In the rows, 128 means zero.
One turn moves each row of this set onto another row. After a few examples, where does it send each row asked below?
fev: [122 124 108 147 173 130 133 151 146 177 141 119 157  80 134 145 130 147
 143 120 117 115 163 134 109 106 131  88 148 144 110 145 135 120 118 140]
Goli: [148 133 137 160 137 110 126 153  94 118 135  89 145 133 126 132 137  76
 109 125 161 136 148 104 111 121 104 126 156 134 137 126 128 115 110 121]
bezon: [107 108  94 122 160 135 147 145 141 177 134 127 155  89 138 155 135 139
 143 136 122 111 157 146 121 109 156  86 145 125 123 135 141 104 125 128]
Lur: [123 122 117 161 154 104 136 150  74 128 142 134 100  85 109 127 128 120
 109  97 131 147 103 136 102 121 117 162 159 147  89 132 150 110 116 119]
puse: [140  93 146 139 146 122 145 163  82 127 148 127 185 110 115 135 116 125
 121 123 117 131 113 117 143 111 128 154 100 150 142 148 121 108 135 116]
Riraz: [140 127 104 158 148 143 100 142 128 125 100 143 161 102 164 120 112  99
 125 148 152 129 115 139 139 119 138 147 123 175 163 124 143 157 151 118]
dadek: [125 147 137 114 165 153 144 117 157 125 135 125  88 108 173 140 117 109
 103 118 100 144 108 115 147 146 167 107 123 153 131 138 133 107 138 123]
leno: [122 128 153 129 130 114 167  99 127 122 108 104 125 121  87 126  99 122
  90 120 161 101 143 136 155 114  98 128 120 131 102 111 136 121 135  89]
zegal: [ 94 145 136 127 121 115 157  80 146 117 161 136 115 109 131 128 137 166
 109 105 116 126 148 101 124 117 150 130 144 119 113 121 119 151 121 111]
Sinan: [103  88 110 112 129 174 122 142 110 133 141 130 114 121 143 150 156 125
 134 156 146 107 151 141 135 108 139 110 135 112 121  96 135 109 139  96]
por: [ 88 131 111 127 125 150 137 125 127 147 107 124 130 115 164 167 127 138
 139 152 179 107 100 109 151 161 129 140 116 142  99 102 141 132 131 139]
duva: [ 92 142 137 148 145 135 119 148 139 174 133 139 130 112 130 113  97 136
 149 141 154 128 116 101 177 144 141 135 115 175 122 126 142 154 106 132]
vinit: [151 127 125 110 126 156 129 115 106 127 153 156 130 128 118  99 120 124
 136 124  99 155 142 137 139 105 128 186 102 146 116 141 123  94 117 109]
lolur: [151 141 102 172 134 148 103 138 113 141 114 145 145 105 166 127 128  99
 118 145 158 125 125 157 141 146 133 141 114 178 150 100 148 142 145 118]
vok: [115  96 141 130 146  92 103 131 118 165 137 109 151 133 115 107 130 114
 126 108 124 130 109 132 102  80 145  93 104 129 116 148 153 120 142 142]
nen: [151 150 134 124 110 139 128 108 137 106 115 106 143 146 122 159 140 110
 119 122 154 114 168 139 123 131 100 148 141 145 118 113 128 109 106 158]
ruk: [121 114 109  96 117 149 152  96 119 133 126 174 138  81 133 121 128 126
 136 117 127  93 113 127 101 140 143 151 129 156 134 146  95 133 129 105]
verot: [142 107 100  92 152 104 114 137 133 153 104  88 123  97 123 119  93 146
 101 108 162 164 129  95 131 136 112 130 131 121 150 125 132 128 127 127]
Bemen: [108 121 124 131 142 124 126 113 175 145 151 134  79 131 158 149 103 146
  99 105 122 155 106 108 111 126 145 126 130 142  86 114 143 153 152 121]
mukas: [160 117 108 127 139 140 143 124  86 123 154 156 123 111 113 108 143 127
 129 118 110 162 131 125 135 102 111 189 124 139 108 143 117 100 128 105]
mosut: [128 114 138 107 142 124 108  93 137 133 122 128 101 131 116  86  83  94
 146 111 159 120 124 127 158 152  96 148 119 155 105 128 146 122 143 118]
gude: [166 138  94 122 114 148 126  98  93 145 159 153 141  94 144 136 143 121
 126 132 106 115 109 141 101 161 125 123 162 120 104 142 125 124 123 133]
Loti: [160 128 153 172 143 137 138 117 130 125 118 147 132 122 129 134 108 129
 109 148  96 145 118  90 105 120  98 125 148 105  87 116 152 144 160 110]
kitu: [106 130 119 135 136 150 161 142 140 159  90 132 141 136 141 156 110 122
 125 137 160 124 137 154  81 115 114  88 143 135 113 120 124 124 144 157]
paz: [ 96  97 157 108 148 131 132 116 135 140 128 122 119  99 110 111 150 143
 116 100 131 125 111 123 124 119 168  91  96 139 118 126 139  97  92 125]
Bigu: [138 110 145 130 149 126 112 125 120 148 109 175  94 132 124 101  96 116
 105 127 121 169 107  66 134 119 119 130 137 124 133 125 154 124 151 134]
ponug: [180 145 105 164 132 140  77 130 140 166 115 147 132  97 137 135 148 119
 122 151 109 128 119 118 118 108 142 137 130 155 103 125 164 144 116 121]
teku: [163 133  95 175 115 126 138  97  98 157 135 170 147 128 150 130 134 122
  96 133 173 145 127 137 152 146 122 109 113 137 105 110 152 103 131 126]
sir: [136 124 147 120 135 102 143 112 117 113 100  93 115 115  96 118  79 129
  87 104 168 125 143 134 152 117 100 111 124 128 116 127 141 110 135 110]
direm: [124 122 118 139 118 101 132 107 161 151 141 145  90 141 139 157 108 152
 117 101 126 143 114 125 101 128 135 126 131 139  81 116 141 161 171 140]

paz goes to gude
zegal goes to ponug
Now these:
sir goes to bezon
leno goes to fev
nen goes to vok
Lur goes to dadek

One turn moves each row of this set onto another row. After a few examples, where does it send each row asked below?
fes: [143 116 141  98 155 132 125 153 150 153 126  83 122 122 113 151 141 159
 109 151 116 109]
siti: [139 154  86 101 136  80 105 132 156 154 168 123 138 146 109 132 112  81
 121 121 134 102]
Sok: [139 154  95 107 139  74  96 139 154 160 171 131 137 142 115 148 111  89
 127 128 134  97]
Fupem: [146 114 141  90 159 134 122 148 138 155 125 100 116 128 119 151 137 160
 104 157 121 104]
zur: [131 157  89 124 191 125 148 131 145 131 167 109 131 144 130 143 156 120
 117 110 162 117]
furig: [131 127 101 107 177 132 136 161 164 180 124 124 112  93 119 128 146 120
 109 159 104 128]
piv: [146 126 141  97 159 138 128 147 147 156 124  93 118 131 116 163 136 163
 113 147 109 108]
zun: [155 100  97 131 151 119 165  90 165 139 128 112 122 120  98 147  77 135
 168 167 122 138]
Ragur: [136 130  99 129 131 123 107 119 130 116 148 143 146 158  94 138  95 174
 137 130 113 124]
rere: [156  88  89 130 152 120 149  85 165 134 134 106 114 124  90 144  89 135
 157 173 131 149]
kuror: [157  92  96 134 164 110 157  87 174 138 142 119 121 133 102 157  83 136
 166 165 115 144]
Sonas: [136  95  73 121 138  78 117 131 172 150 137 132 141  93 144 150 139 102
 149 169 154 147]
bosiz: [162  91  94 128 164 116 165  90 166 133 132 114 121 134  95 162  92 130
 168 158 116 144]
nilod: [144 113 141  98 152 133 123 157 144 155 130  87 121 125 117 154 140 155
 102 150 124 108]
Nuvi: [130 129  96 110 176 132 134 156 162 178 121 128 119  97 109 132 151 132
 107 165  94 120]
Telit: [134 128 112 142 124 120 104 121 128 120 143 137 141 156 111 144  99 175
 121 133 115 126]
Mut: [133 128 111 142 130 121 106 129 123 125 148 137 135 173 110 143 102 171
 123 142 114 131]
Salug: [147 147  96 115 138  83  99 130 145 154 174 126 143 143 112 143 116  78
 121 123 128  95]
kib: [130 107  61 131 139  94 120 130 172 158 132 131 131  91 154 148 127 103
 149 174 157 139]
zuvi: [165 100  92 130 156 110 165  79 166 139 133 107 121 129  95 158  90 131
 159 167 122 140]
Gul: [148 124  99 106 182 130 190 102 166 148 141 129 164 152 132 140 142 141
 125 137 151 117]
gevom: [143 132 108 141 123 118 115 124 118 124 142 127 151 157 110 143  98 179
 139 138 115 117]
neliv: [144 150  95  99 140  83  99 138 163 158 166 131 139 152 113 130 120  81
 134 118 137 109]
suzoz: [142 133 109 136 130 122 113 124 119 120 154 137 146 160 113 147  85 170
 128 139 118 116]
Niz: [129 129  90 113 169 143 137 153 160 182 119 127 119  99 108 136 149 133
 111 166  96 123]
kanen: [142 152  94  99 136  86  94 132 156 146 166 128 142 142 120 133 115  78
 143 122 133 100]
tagal: [119 132  92 111 168 136 136 159 157 180 128 117 111 100 115 134 151 132
 117 168  99 132]
lozir: [129  97  59 133 145  80 116 138 166 158 126 137 132  92 149 140 130 109
 138 167 152 132]
fim: [131 144  81 114 198 124 144 128 156 131 170 108 126 139 124 150 150 123
 127 104 164 112]
volag: [142 126 109 148 129 126 102 122 134 122 156 136 146 165 114 134  96 168
 128 137 107 120]
kefis: [142 148  77 125 196 130 147 127 149 127 170 105 133 135 120 138 153 124
 121 112 162 115]
peb: [147 123  93 106 185 130 186  99 172 147 144 125 160 151 138 137 144 142
 122 143 153 118]
nafod: [157  92  83 130 151 121 162  85 177 150 132 102 125 128 101 148  81 133
 163 163 122 135]
vegot: [143 150  90 106 137  71  98 136 155 154 160 128 141 151 114 126 120  87
 133 133 132  92]
kef: [135 149  84  96 127  81  98 135 149 153 172 131 149 153 111 145 121  86
 122 139 125 103]
Sab: [134 137 113 137 126 117 100 120 130 128 147 133 136 171 114 134  96 174
 134 148 119 124]
Kodet: [153 128 100 105 188 135 189 100 164 150 150 134 158 144 133 131 142 139
 134 140 148 127]
Ruba: [156 124  86 104 192 136 188 105 167 149 138 127 148 145 141 137 136 148
 128 145 154 124]
ruz: [136  98  59 121 145  88 120 139 155 143 131 133 128  95 153 148 125 101
 150 183 141 138]
gozol: [142  92  60 128 139  96 113 132 174 146 131 126 137  95 160 146 131 102
 150 172 143 132]
vena: [142  99  57 115 139 100 117 141 160 151 122 131 129  98 155 145 136 104
 150 178 149 142]
vesi: [140 101  58 121 136  92 118 140 166 153 128 133 139  87 155 148 132 113
 143 171 144 143]
zabun: [142 146  74 124 197 125 147 132 154 135 166 106 128 131 116 141 153 123
 124 108 168 116]
Posof: [157  94  91 141 159 105 162  91 163 132 129 104 119 132  95 147  90 137
 168 170 116 134]

piv goes to Ruba
Gul goes to Niz
Now these:
kef goes to Ragur
nafod goes to lozir
volag goes to Posof
neliv goes to Mut
ruz goes to kanen
peb goes to Nuvi
kib goes to Sok
fim goes to Fupem
Telit goes to zuvi

One turn moves each row of this set onto another row. After a few examples, where does it send each row asked below?
big: [141  94 163 143  59 129 154 139 113 189 107 126 146 103 152 120]
gife: [151 102 139 112 101 140 139 183 115 179 104 121  97  95 158 110]
kipa: [102 111 130 148 104 152 128 140 100 133  83 111 110 118 127 137]
Zafiz: [107  69 138 123  99 164 150 144 147 181 128 107 150 111 124 164]
Zezo: [145  89 126 105  91 140 147 125 136 197 159  53 149  99 132 115]
Zan: [126  86 108 110 117 166 133 144 114 127 135  99  94 127 136 122]
Fof: [148 100 120 112  89 131 145 122 142 191 162  56 144  96 115 122]
runa: [112  86 136 114 111 146 153  88 143 148 112  69 148 128 117 145]
Bega: [119  76 142 102  85 165 154 127 111 153 139 128 109 124 137 140]
mipap: [121 145 133 132 119 119 112 149 119 165  93  65 133  75 116 121]
sufen: [116  92  90 114 127 155 128 125 134 151 130  66 129 129 109 135]
karap: [137 123 133 127 101 110 111 127 102 142  98  85 123 131 141  77]
kis: [100 116 125 149 106 153 129 141 103 134  84 113 117 111 124 139]
Zisi: [164  98 140 118  77 122 152 103 133 147 132  72 117 134 148  88]
suvir: [110  84 137 117 111 147 148  94 147 153 114  61 148 127 115 147]
Ginem: [128 103 159 156  90 132 147 140 147 185 102  68 174  78 140 132]
rupan: [137 107 160 150 102 134 150 162 157 181 104  72 160  74 136 144]
nivo: [120  70 148 107  81 165 156 125 116 156 139 123 113 127 137 142]
fibid: [111  68 139 123  97 163 153 144 148 178 129 118 150 113 128 161]
gel: [153 106 145 101  97 128 133 166  99 171 113 128  94  97 146 108]
rav: [150 106 115 105 123 137 117 184 135 163 149  77 115 106 138 103]
zivin: [162 100 159 117  82 116 162  94 137 152 122  65 134 126 139 105]
Dila: [119 135 132 135 124 125 114 146 118 165  86  52 142  83 128 110]
feze: [119 141 142 128 120 122 123 136 134 167  81  52 141  86 128 116]
vimop: [125  84 112 114 111 161 130 144 109 129 133 102  92 135 135 120]
kulek: [110  90 121 139 127 163 143 161 134 162  91  95 133  91 126 163]
pide: [141 125 138 129 101 100 109 132 117 134  99 101 121 129 133  86]
Niboz: [139 110 156 147  54 133 157 146 116 190 103 127 131  98 148 125]
Deba: [123 149 137 133 117 124 121 155 112 169  81  70 130  85 120 122]
roluz: [113  94  92 113 130 156 125 133 130 153 125  62 123 128 110 135]
kogi: [137  98 115 106 121 147 116 185 126 185 146  75 126  90 143 105]
ros: [144  99 132  96  84 140 152 121 140 192 164  57 131 103 132 114]
nuf: [158  88 148 116  77 121 153  98 122 157 130  76 134 131 150  89]
kek: [141 104 154 153  96 129 152 145 156 178 109  72 160  67 133 142]
simi: [136 101 119  99 112 143 119 183 143 191 151  83 125  97 139 110]
kofo: [168  93 151 115  79 112 161  92 131 155 122  81 127 122 137 102]
nezim: [144 111 119 104  96 133 142 125 140 193 156  46 145 107 113 120]
Busef: [145 105 118 107 124 137 114 182 137 166 150  77 117  87 135 109]
Som: [106  97 154 141  91 140 140 103 126 118 100 107 137 134 131 130]
Geki: [106  93 157 142  85 141 143 100 126 127 103 104 136 138 129 133]
dases: [107  91 119 139 128 164 134 166 132 160  91  92 129  96 124 159]
Kugu: [158 105 149 100  91 138 147 165  99 172 119 121  91 106 152 110]
lof: [144  99 160 138  56 130 156 148 128 195 128 127 146 107 139 132]
Pizo: [141 131 142 141  90 105 117 131 116 135  98  98 128 137 134  88]
Sog: [137 134 121 128 101 108 114 125 117 148  94  79 119 135 132  82]
Zeviz: [146 101 145 112  98 139 132 175  95 174 108 124 102  98 160 101]
rubos: [150  93 156 142  57 121 154 139 126 187 118 133 142 105 139 126]
Mus: [125 115 165 160  81 129 146 142 156 175 103  78 164  82 142 132]

pide goes to Busef
gife goes to feze
Deba goes to nezim
Now these:
dases goes to suvir
Zan goes to kulek
Zezo goes to big

One turn moves each row of this set onto another row. After a few examples, where does it send each row asked below?
kobu: [114 133 128 150 121 137  93 171 121 139  96 151 134 130]
tus: [123 136 168 155 154  79 139 121 116 121 137 125 104 133]
munu: [138 106 113 146 143  93 126 123 108 137 150 117  78 128]
kun: [137 124 132 153 125 154 140 127  82 128 153  92 104 126]
lupem: [135 128 143 148 128 121 149 104 105 133 167  93 114 120]
bol: [120 141 144 130 137 154 107 163 120 138 101 169 110 143]
Bena: [106 143 109 134 138 140 121 167  80 125 108 133 101 119]
bel: [142 121 131 133 142 125 131 107 173 147 134 109 141 128]
Veb: [103 135 157 151 169 107 136 121 127 116 121 112  85 149]
povur: [115 131 172 167 153  98 151 138 118 124 137 117 114 150]
mediv: [160 134 130 138 146 131  77 150 142 139 121 102 123 129]
zugu: [127 110 113 171 150 121 131 130  85 142 133 103  96 133]
Lon: [114 116 127 128 135 144 136 138 124 103  76 145  98 111]
nak: [137 126 140 129  84 143 146 132 114  97 154 133 141 143]
goz: [129 136 109 103 157 132 123 125  87  93 143 156 140 130]
tenel: [117 159 121 148 106 145 142 112 104 108 160 143 136 130]
fozi: [134 112 119 130 140 127 112 125 163 160 135 107 148 127]
bolob: [117  76 149 119 138 137 108 143 133 132 158 114 136 148]
tatu: [ 99 166 122 131 141 135 149 147 120 107  96 135  94 128]
faned: [155 143 125 103 121 139  94 121 130  95 127 148 139 109]
rorik: [120 175 126 148 126 155 117 129 130  92 158 139 126 118]
konet: [136 151 116 112 161 130  99 126 101  95 147 151 147 129]
Fubo: [150 115 139 137 147 129  89 105 156 130 135 107 143 118]
supi: [145  99 134 121 137 141 140 145 142  91 115 110 123 174]
Tege: [124 149 163 107 175 119 131 105 115 120 126 113  98 130]
mogur: [146 140 142 119 108 163 119 138 119  94 140 153 150 147]
bivo: [144 150 144  95 129 105  91 119 124 125 136 144 133 110]
Tuz: [141  84 121 126 135 115 132 149 151 126 115 104 116 162]
nezo: [106 147 131 104 144 114 104 109  98 102 148 155 127 114]
domem: [114 115 105 125 116 129 134 142 149 101  86 152 107 139]
zupen: [121 136 136 148 129 164 113 159 109 146  97 154 102 127]
mepa: [127 117 109 139 120 146 135 142 129  99  84 139 112 100]
ledes: [111 141 113 145 113 130 109 176 100 150 125 115 114 122]
rak: [139  88 145 126 133 152 122 118 139 115 149 124 137 173]
Sigi: [131 157 115 142 125 156 126 125 125  77 162 137 133 137]
Vugo: [137 115 145 148 139 114 102 162 158 147 119  99 125 146]
Nid: [118 126 166 113 156 106 131 105 106 131 165 113 104 136]
nenu: [137 110 128 160 127  98 135 125  94 132 158 123  86 136]
lisud: [106  83 141 114 134 138 123 139 155 127 145 113 139 155]
lota: [ 97 141 124 105 135 108 156 145 135 107  96 128 106 142]

zupen goes to tus
Vugo goes to tatu
zugu goes to nezo
Now these:
nak goes to mediv
mepa goes to munu

